Rotation paths and how fast each direction turns (degrees each step)
Each turn is a multiple of 5 degrees from 10 to 175, or 0.
Each row of a path follows its step; steps can be skipped.
path 1
step 0: [ 16 -42 -24   3  10  15 -10   2 -34 -10  -5 -27  21 -55  -2  33  13  -1
 -21  25  21  -1  -6 -14  -4 -25   4   2  37 -14 -25  21  21 -16   0 -25
   1  31  46  12 -20 -16 -29  -1]
step 1: [-11 -11  15  19  -6  24   4  20  74 -20  12 -24  -4 -13  17 -23 -32  13
 -25   2  37  27  13  12 -21  -5 -22  -9  -7   8  23 -45   2 -14 -13  -5
   6  19  39  23  17  -7  13   8]
step 2: [  1  10  12  27  11  11  20  37 -19   6  18  24  63 -42  -1 -13   0  -1
  -7   1 -36 -11 -19  48 -12  24 -18  10 -22   5  -8  -8 -16   3  44 -20
  -4 -33  15   4  27   5  -1   3]
step 3: [ 29 -30   7 -10 -37   3 -12 -27 -31 -50 -17   9   6 -45 -40  19  14 -25
 -12  31  16  -3  37   6  15  37   1  -8 -17 -24  16 -25   2 -21  -3 -12
  -4   7  14 -25 -13  -7  22 -17]
step 4: [ 17  -5  15 -13  15  11  12  12   3 -58  14   7  14 -17  17 -20  -1  14
 -51 -15  22  17  30 -12   6 -56  32   4   5  19  -8  26  -1  20 -33 -23
  -2 -14  36  23  16  10  18  11]
step 5: [-36 -22  24  63  27 -42  -8  -3  14  -8  16 -13  48  -6   3 -26  10   7
   5 -17   0  22   8   9   1  48  -5  -9 -13  18  27  -4  24  12  -2 -25
  -7   7  27   2 -10  21 -28   2]
step 6: [ 16  13  25  34 -27  18 -20 -20  -3 -21  -4   0  12 -13   4  27  22   4
 -10   2 -23  -8  -8  13  10  -4  15  -7 -12 -39 -47 -27  24 -14  34  -6
 -47  -4  38  14  12 -48  -8 -26]
step 7: [ 28 -35  24  18   8 -14   3  34   3 -22  -2   3   1  12  12  18 -12  -1
 -46  20  13 -34  20  -9  11  -1 -10 -25 -24  22   5 -19  10 -11 -44  31
  26 -29  26 -31  26 -16  41  -2]
step 8: [ 22 -15  10  14  17 -21   4   4   5   4  -5 -21  22 -62  18  -6  26   0
  -8  -7  23  -1   7   6  -6  17 -13  -1  16  53 -60  42 -24   5   3 -37
   1   4  18 -16   0  26 -18 -10]
step 9: [  5   4  40  21   5   8 -19  -4  22 -37  29 -34 -22 -18  21  17   3 -19
  27  11  26  14  24   3  25  37 -17  40  -7 -21  14 -37  -8   2   3 -26
  -2  16  18  42  -5 -33  -3  -3]
step 10: [ 15  -8  -7   3  16 -11  35  34  -1 -35  29  13  51  -4   8   1  11  14
   2  16   7 -38  -6  40 -30 -36  17  26 -11 -16 -10  -9  33   1   9  13
  29 -22  26   7  13 -46  -5  -4]
Speeds:
[  2  -2   7   3   2 -11   1 -11   2  -5   2 -11  -6   7  -8  -7   8  -3
  -5   4   7   7   0  -4 -10   7  -5  -2 -10  -1  14  -5  -1  -7   4  11
  10  12  -5  -7  10   1   2  -2] => 175
[  2   8 -12   1   0   5 -10  -8   7  -8  -1  -5  -2   1  -7   2  -1   3
  -9   9   3   4  13   0   3   7 -13  -6   6 -12  -8   7  -5  -5   2   3
 -10   1  -5  10  -7  -4  -5 -12] => 130
[-5 13  7 -3  6  2  5 -3 10  0 -8 -3 -7 -3 -9  6 -4 -1 -4 14  4 -2  8 18
 -1 -9  9 -5  1  6  2  5 12  4 -8  9  3 -4  2  2  3 -3 -1 12] => 120
[  1  -5  -6  -5   7  -3  -7   5  -3  -2  -9   2  -1  -2  -8  -2  -2 -12
  -1  14  -4  -2   3 -13   0 -14   5   3   3  -1  -5   3  -3  -4 -12  -1
   3   0   7 -14   6   9   2 -14] => 95
[  6   1   8  14   5  -7  -3   6  -1   5  -2 -17 -10   2   0   8   9   8
   3  -5  -1  -7  -5 -10  10  -4  -1  -7   4  11 -10  -5   3  -1  -7  10
  -7  -4  -4  -2  -1  -6  -7  -6] => 40
[-13   9   9   3  -4  -3  -3  -9   0  -8  -5   9  -4  -8   4   0  -6   6
   8  -1   4   6  -8  -5   4  -5   6  -6   3   2  -6  -3 -14 -16  -2   1
  11  -2  -1  10   2  -4  10  -4] => 140
path 2
step 0: [ 19 -21  30   9  -6   7  10  22  10 -56  23  39 -12 -17  21  19 -27   1
 -26 -16   6 -15 -24   8  16  28   3  25  18  -8 -36   4  -6  -7 -33  31
  32 -15  35  -1  32  35 -19  -5]
step 1: [ -9  -9  17   7  -1  15 -17  36  -7  28  -9  35   0   8  29  13  15  16
 -36  -1   1  10 -22   2  29  -6   5  33  38  31  15  24  60  43  13   3
   2 -28  21 -15  34 -25  20   8]
step 2: [-10 -23 -31  16 -22  18 -44  12 -14  10   4  -8 -18  16  22   2 -21   0
  29  30  -3  44  52  -6  27 -36  -2  20  13   0  -9 -33  34  -3 -25 -16
  -3 -17 -14   9   5 -31   6 -41]
step 3: [ -2 -13  20   3  48  21 -10  -6  14 -24 -48 -23 -27 -20  14  18 -23   1
  29  -3  36 -15  -9 -19   1   1   6 -25  -3 -13  31 -31   7 -43 -36   3
  17  -3 -33  -1  14  -6  32 -41]
step 4: [ -2 -25 -17 -58  38   2  -3 -13  25   0 -11 -10  -3 -12 -27   8 -23  25
 -47   1   6  -7 -18  16  14   5  15  20  36  -5  37 -10  11  16 -43  23
  33  16  -4  -1 -26  43 -16  12]
step 5: [ 10  -4 -54   7   5  19 -22  -7  19  -9  27  31  15 -27  18 -21  28  16
 -27 -22   6  20  -6  -3 -16 -23  29  30  -4 -17  26  49  18  37   8   4
   3  24 -14 -33 -19  -1 -12 -44]
step 6: [-26  50 -33  14  16  15 -16 -21 -23   7  -1 -11  -7   3   1 -56 -13 -18
  29  23 -44 -27 -16  25   2   2   7   7 -22  13  -5  27  24 -11 -31   3
 -17 -11  -3 -24  -9 -37  -7 -42]
step 7: [ 16  17 -22 -24  -8  -1 -15  -9 -31 -28 -31  13 -32 -17  12   7 -29   8
  16 -11  16  -9 -25  15 -19  13 -12 -35  -6  -8 -59  10  -9 -26 -40  24
  48  -4   4  15 -29 -33  -8  16]
step 8: [ 13   4 -33   1  14   5  21  23  16   8 -30  23 -29  36 -13  57  -2  -9
 -31 -14  10 -32 -40   4 -32  -9  25   2  25 -16   0  23  35   0  11 -14
  10  21  -3  17  15 -15 -25  43]
step 9: [ -6  13  -9  27 -27   5  10   4   3 -40  28  11 -18   9  -2  -9  13 -31
  -2  35  -2   5  23  -2  16 -10  35  64  23 -21 -19 -10  40  -6  18 -12
  24  30  15  -9  21  15 -51  -5]
step 10: [-11  41  65  16 -14   3  -9 -20 -17 -18 -21 -24   5 -16  32 -15  16 -21
   5   3  50   5 -11 -26  26  -9  26  10   3  16   6  15  37 -12 -13 -16
   8 -21  32 -26   1 -42   4 -14]
Speeds:
[ -1   3  -2   9   5   1   9  -5   1   9  -1   0   2  -6  -5   5  -3   5
   2   5   0  -8 -15   4   6  -7   3   2   5  -2  11  -1   1  -6   1  -4
 -15  -8  -4 -17   5  -9   8  16] => 155
[ -3   1   3  -2   5   8 -11  -1   4  -9   5 -11  10   3  -7   8   1  -2
   3  -6   0  -9   5  -1  13  15   6 -11  -5  -5  -2  -3  -8  -2  -9   3
   5  -2   7  -7   3 -14  -4   3] => 100
[ -1  -7 -12   7  -3   9  -3   1   8   9   8   0   1  10  -5  14   0  -3
   1 -15   0   2   1  -2  -6 -16   0   3  -5  -3  -2   1  -5   1  -4 -14
 -12   4   4   4  -3  -3  -7  -8] => 115
[ -7   8   9  -3  14   1   0   6   4  11 -11  -6   0  15  -3  -1   4  -9
  -4  -3  -5 -10  -5  -1  -5   6   3  -4  -3  11  11   7  11   7   2  -3
  -5  -1   0   9   5  -2   3  -6] => 155
[  6 -13   3   4  -6  -5   1   0   6  -3  -8   1   9  -2   1   7  10  13
   2   9  -3  -2   4  -8  -6   5  -7   8 -12   6   2 -11  14   4 -16  -3
  -3  -3   7  -1   4   1   4   0] => 35
[  0   1  -3   9   3  -4  -7   9  13   3  -9  -6  -7  -8 -11   2  -3   9
 -12  -7   2  -7   1  -3  -1   3   0   1   5  -5 -11  -2   2  10  11   8
  -2  -3   3  -9   4  14 -10   1] => 90
path 3
step 0: [ 13 -14 -26   5 -34  14  -4  45  -7  -3  -4 -29 -13 -25  19 -41 -30 -35
   7  42  14   7  23 -13   5  19  46 -11   2 -10   5  16  26 -14  21  31
  19   9 -18  21 -36  24   1 -32]
step 1: [  5 -31 -21  10 -31 -13   1 -12  44  -5  -7  -8   0  14 -10   7   7 -63
 -25  16 -28 -18   2 -17  17 -13   2  34  46  32   8 -28  16  24  21   6
 -24  39  12  -1 -12 -17 -20  28]
step 2: [  3 -35 -22 -17   2  -7  -5 -16 -11  -4  -6  -8  41   3 -47  25 -24  -3
  48 -12  10 -17 -10  14  -6  41  11   9  -2  -2  39 -10  31  -9  48 -36
  -2  18  36  -7  -1  -4  26 -35]
step 3: [ -7  -2 -38 -41  15 -31  14  22  25  36 -35  12  21 -19  45 -16 -14 -54
 -12  17 -17  36 -26   2 -17  21   5 -22  19   0  21  28  16 -13 -13  -1
  14 -20  18   1   1   2  -4 -31]
step 4: [ 15  10  22   1  23 -49  26  15  34   5  -8   3   2 -32 -24   7   8 -15
  -6 -30 -25 -12  23  38   6   0  15  19  31  39   1  23 -10  35  -8  37
 -15  46   7 -31 -11   1  33 -11]
step 5: [ -2   9  -6 -22  17  43   0  18 -10   9  26   7  -3 -23 -14 -28 -24 -19
  49  -2   2 -19  10   2 -38  34  19 -24  -5  -8 -31 -12  35  -7  25  21
 -15  55  -4 -22 -16  15 -23 -38]
step 6: [-11 -29 -16 -21  14   2   0  16   1  33 -10   6   7  56   1 -18  46 -61
 -27   5 -16  -3  -5 -15  14   7  29  35  37   2 -28  24  26   8  21   8
   6 -11 -20 -17  -7  13 -35  -1]
step 7: [ 17 -11   3  27  15  25  18   1  13   5  -4  -3   7   7 -69  35  -8 -12
 -15 -15   9 -13  -9  19  53  67 -25   9  27  21  16   9  27   2   3   4
 -15   7   4   8   8  11  28 -23]
step 8: [-10  20 -42   4  28  -6 -49  25 -16  25 -15  14  10  -6 -11   4 -20 -39
  21  17 -21  -4 -44  -1 -19  -3 -23 -21  17 -39   4  15  19 -51 -28   8
 -25  28  12   8 -10   2  15 -22]
step 9: [ 31 -44 -14  -5   9 -31 -13  49 -19   5   0  19  -9   0   6 -17  65 -30
  -9  -6 -10  11   3  36  16 -17  -8  20  -1  18  -1  -2  -5  25 -21  27
   0   1  30 -31 -28  17  33 -19]
step 10: [ 26  22 -13 -16   4  17  15 -10   1 -23 -11 -13 -10  24 -19 -40  -6 -12
  15 -28  39  -7  14 -22  -5  32 -56 -36   6  37   2 -21  13  14  -8  29
 -24  43   7 -33  -1   7   6 -34]
Speeds:
[  0  -5   4  -5  -1  -2  -2  13  -4   3 -10   0  -5  -2  -1  -8   8  -7
 -14  13 -11  12  -1  -6 -10   4   3  12  -7  -8   4  -2  -6   6   1   5
   5  -3   1   8  11   5  -5   2] => 130
[  0   0  -8   7  -3   5   0 -11  -6  14  -8   1  12 -12  -9  -4   5  -4
   0   6   3   1   4   3   4 -18  -6   2   0   1   6  -5  13  -4  -1   0
   1  -6  11   2  10   2   7   3] => 60
[  2  -3  -9   3   9  -9   3  -7   0  -1  -9  -4  -6   2  11   4   5   1
  -6  -9  -5  -8  -9  -7  -8 -10   4  -6  10  -4  -3   2  12   1  -8   5
  -2   4   3  12   0   2 -17   5] => 145
[ -2   3  -1  -5   1   2   6  -5   6  -2   8 -13   6  -1  -3  -6  -1  -2
 -13  -3   7   3   7  -1  -4   6  -8   1  11   3  12   6  -5  -3  -7  10
   2  -2   1   5 -11  16   3  16] => 115
[  2  -3 -13  -4   5  15  -3   5  14  -2  -2  -1  -9  -5  -6  -1  -3  14
   5  -5  13   4   2  -4  -2   3   6  -4   1  -3   4  -6  -2   1   3  11
   1  -4   5  12   8   2   1 -14] => 145
[ -4  -7  11  13   5  -2  -2   5  -1   5  -3   5  -7 -10  14 -10  -3  10
   6   7   1   0  -2  -5   4  -1  -2   1   6  -1  -4   9  -3  -4   5  14
  -4   9  14  -3  -5  -1   9   6] => 80
